One hidden turn or mirror swaps the rows below in pairs. Which row is each named row swapped with?
The rows were stretched afterwards, more along some directions than others.
Q355: [-0.82  0.00  1.36  2.06 -0.95  2.67 -0.61  3.08 -1.20 -0.12  0.89  0.96
 -3.38  1.31 -0.93 -1.15 -3.12]
Q462: [-1.40  0.18 -0.14 -0.55 -0.76  0.46 -2.30  2.55  0.81  1.34 -0.57 -0.67
 -2.00 -0.08 -1.70 -1.37 -1.04]
Q269: [ 1.70  1.43  1.32  1.78  0.05 -0.28 -1.13  2.22 -1.47 -0.75  0.85  1.44
  0.21 -0.86 -1.89 -0.54 -1.26]
Q90: [-2.65 -0.05  0.78  0.36 -2.04  3.33 -2.23  2.82  0.01  1.92  0.85  0.65
 -2.23  0.15 -0.40 -0.54 -2.41]
Q935: [-2.18 -0.03  1.46  1.76 -0.66  2.41 -0.50  0.31  0.18  0.95 -1.52  0.18
 -1.07  0.14  0.36  0.71  0.91]
Q871: [-2.49  0.14  1.53  0.65 -2.04  3.87 -3.34  3.13  0.08  2.00  1.03  1.10
 -3.17 -0.26 -1.07 -0.74 -2.04]
Q119: [-1.03  0.42 -0.10 -0.72 -1.88 -0.13 -2.11  1.79 -0.60  0.73 -0.08 -0.12
 -1.88 -0.01 -1.65 -1.11 -0.93]
Q836: [-1.11  0.03  1.09  1.64  0.56  0.48 -0.10  1.55  0.30  1.04 -0.59  0.73
 -1.06  0.40 -0.48  0.53  0.82]
Q963: [-1.20  0.84  0.16 -0.23  0.11  1.94 -2.40  3.13  0.57 -0.69  2.05  1.13
 -2.16  0.25 -1.39 -0.89 -2.04]
Q533: [-2.35 -0.54  1.19  0.73 -1.76  3.45 -2.32  2.62  0.44  2.13  1.41  1.35
 -2.66  0.55 -0.07 -0.45 -2.45]
Q825: [ 0.19 -0.28  2.03  2.36  0.36  3.37 -0.75  3.19 -0.74  1.32 -1.23  2.05
  0.00 -0.11 -1.87 -1.66 -3.35]
Q486: [-1.22  0.98  1.31  2.71  0.50  2.14 -0.81  2.35  0.39  1.85 -1.28  1.10
 -0.31  0.23 -2.20  1.41 -1.18]
Q958: [-1.23  2.24 -0.25  0.55 -0.59  1.00 -0.16  1.44 -0.57  1.70  1.90  1.79
  0.05 -0.34 -1.60  0.04 -1.59]
Q273: [-1.98  1.17  2.28  1.93  0.63  2.84 -2.38  4.77 -1.95 -0.83 -0.81 -0.44
 -2.15  0.81 -3.01 -0.84 -2.60]
Q148: [ 0.95 -1.63  1.38  1.72 -1.08  3.62 -1.12  1.44 -0.25  0.99 -0.13  0.04
 -2.10  0.18 -0.78 -1.11 -0.69]
Q553: [ 1.34  1.02  1.44  1.32 -1.74  1.55 -0.79  1.47 -3.35 -0.55 -0.62 -0.58
  0.70 -0.38 -3.13 -1.32 -2.18]
Q46: [ 0.55 -0.79  2.48  2.44  0.49  2.85 -0.96  2.45  0.12  0.75 -1.04  1.98
 -0.10 -0.13 -1.44 -1.63 -1.94]
Q271: [-1.28  0.32  1.28  1.73 -1.05  3.12 -0.53  3.08 -0.67  0.07  0.86  0.77
 -3.16  1.19 -0.55 -0.72 -3.12]
Q742: [-0.18 -0.03  2.62  2.45  0.70  3.68 -0.46  2.54 -0.40  0.53 -1.65  0.89
  0.69 -0.26 -2.09 -1.85 -2.69]
Q605: [-1.40  0.34  0.37 -0.42 -0.21  2.53 -2.89  3.20  0.10 -0.39  1.81  0.70
 -3.80  0.70 -1.45 -1.64 -3.02]
Q640: [-2.46  0.58  1.54  1.84 -0.48  3.68 -1.90  4.04 -1.94 -0.16 -0.28 -0.30
 -3.13  1.08 -1.96 -0.99 -3.47]
Q657: [-1.12  1.65  1.62  2.47  0.65  1.92 -1.05  2.18 -0.53  1.58 -0.81  1.37
 -0.50 -0.01 -2.59  1.60 -1.09]
Q325: [ 1.52  1.20  1.19  1.68  0.84  0.41 -0.75  1.88 -1.07 -1.75  1.33  0.80
 -0.25  0.22 -1.58 -1.80 -2.11]
Q36: [ 1.10  0.10  2.05  2.16 -1.69  2.13 -0.60  1.94 -3.45 -1.34 -0.47 -1.25
 -0.44  0.07 -3.70 -1.74 -2.41]
Q573: [ 1.20  0.55  1.73  1.81 -1.45  1.94 -0.74  1.93 -3.30 -0.86 -0.88 -0.91
  0.39 -0.15 -3.91 -1.21 -1.85]
Q682: [ 0.61  0.16  2.32  2.78  0.11  3.24 -1.30  3.59 -0.71  1.74 -1.04  2.51
 -0.55 -0.87 -2.50 -1.09 -2.47]
Q285: [ 0.88  0.40  1.31  0.91  0.49  1.04 -0.82  1.39 -0.22 -1.41  0.57 -0.33
  0.09  0.20  0.05 -1.92 -1.59]
Q571: [ 0.93 -1.28  1.77  2.11 -0.91  3.75 -1.23  1.47 -0.30  0.98  0.02  0.74
 -2.12 -0.36 -1.04 -1.41 -1.31]
Q49: [-0.85  0.19  0.37 -0.14 -0.47 -0.14 -2.32  2.64  0.42  0.62 -0.05 -0.45
 -2.12  0.32 -2.34 -1.61 -1.37]
Q911: [-2.37  1.11  2.19  1.39 -1.20  3.70 -2.45  3.54 -2.41 -1.55 -1.32 -1.76
 -2.38  0.84 -1.91 -1.88 -2.68]
Q394: [ 0.17  0.47  2.08  2.76  0.68  3.68 -0.32  2.58 -0.77  1.32 -0.80  2.32
  0.44  0.04 -2.19 -1.31 -3.04]
Q281: [ 1.53  1.27  1.46  1.55  1.04 -0.27 -1.14  1.99 -0.11 -0.99  1.19  0.73
  0.35 -0.67 -1.38 -1.48 -1.27]
Q10: [-1.05 -0.36  1.12  2.20 -1.02  3.15 -0.80  3.43 -0.45  0.07  0.61  0.60
 -3.10  1.52 -0.59 -1.04 -3.29]
Q780: [ 0.93 -1.01  1.67  1.79 -0.23  3.69 -1.64  1.66  0.19  1.27 -0.53 -0.14
 -1.64  0.18 -0.27 -1.29 -1.37]
Q35: [-1.36  1.10  0.12 -0.50 -0.78  2.26 -0.99  3.05  0.52  2.23 -0.08  1.29
  0.07  0.04 -2.03 -1.34 -1.97]
Q594: [-1.37  0.90 -0.50 -0.07  0.16  2.70 -1.98  3.87 -0.67  0.90  0.23  0.74
 -2.78  0.76 -2.47 -2.05 -3.86]
Q276: [-1.17 -1.12  2.04  1.97  0.45  1.32 -0.35  1.51  1.36  0.18 -0.32 -0.06
 -1.58  0.47 -0.16 -0.47  0.73]
Q221: [ 1.35  0.19  2.18  2.81 -1.20  1.66  0.39  1.34 -3.26 -1.28 -0.64 -0.09
  0.57 -0.16 -3.27 -1.44 -2.39]
Q369: [-1.90  0.18  2.12  1.01  0.17  2.95 -2.41  3.92 -1.21 -0.75 -1.55 -1.51
 -1.32  1.30 -1.82 -1.12 -2.45]
Q490: [-1.43  1.59  0.36 -0.30 -1.26  1.50 -0.60  1.71 -0.18  2.25  0.81  1.47
  0.05 -0.16 -1.83 -0.55 -1.61]
Q729: [-1.51  1.53  1.43  2.24  0.53  2.33 -0.71  2.27 -0.13  1.58 -1.17  1.21
 -0.60  0.11 -2.32  1.70 -1.36]
Q392: [-1.48  0.72  0.47  1.31  0.06  0.54 -0.14  1.10  0.15  1.74 -0.87  0.11
 -0.83  0.20 -0.84  0.56  0.33]
Q821: [ 0.82 -1.72  1.32  1.67 -0.98  3.51 -1.12  0.96 -0.05  1.73 -0.70 -0.25
 -1.82  0.19 -0.47 -0.67 -0.52]
Q393: [ 1.32  0.96  2.23  1.64  0.41  0.79 -1.81  2.45 -0.78 -1.59  0.80  0.51
  0.28 -0.21 -1.59 -1.87 -1.79]

Q36 swaps with Q821
Q533 swaps with Q49
Q958 swaps with Q594
Q90 swaps with Q462
Q780 swaps with Q221
Q871 swaps with Q119
Q640 swaps with Q392

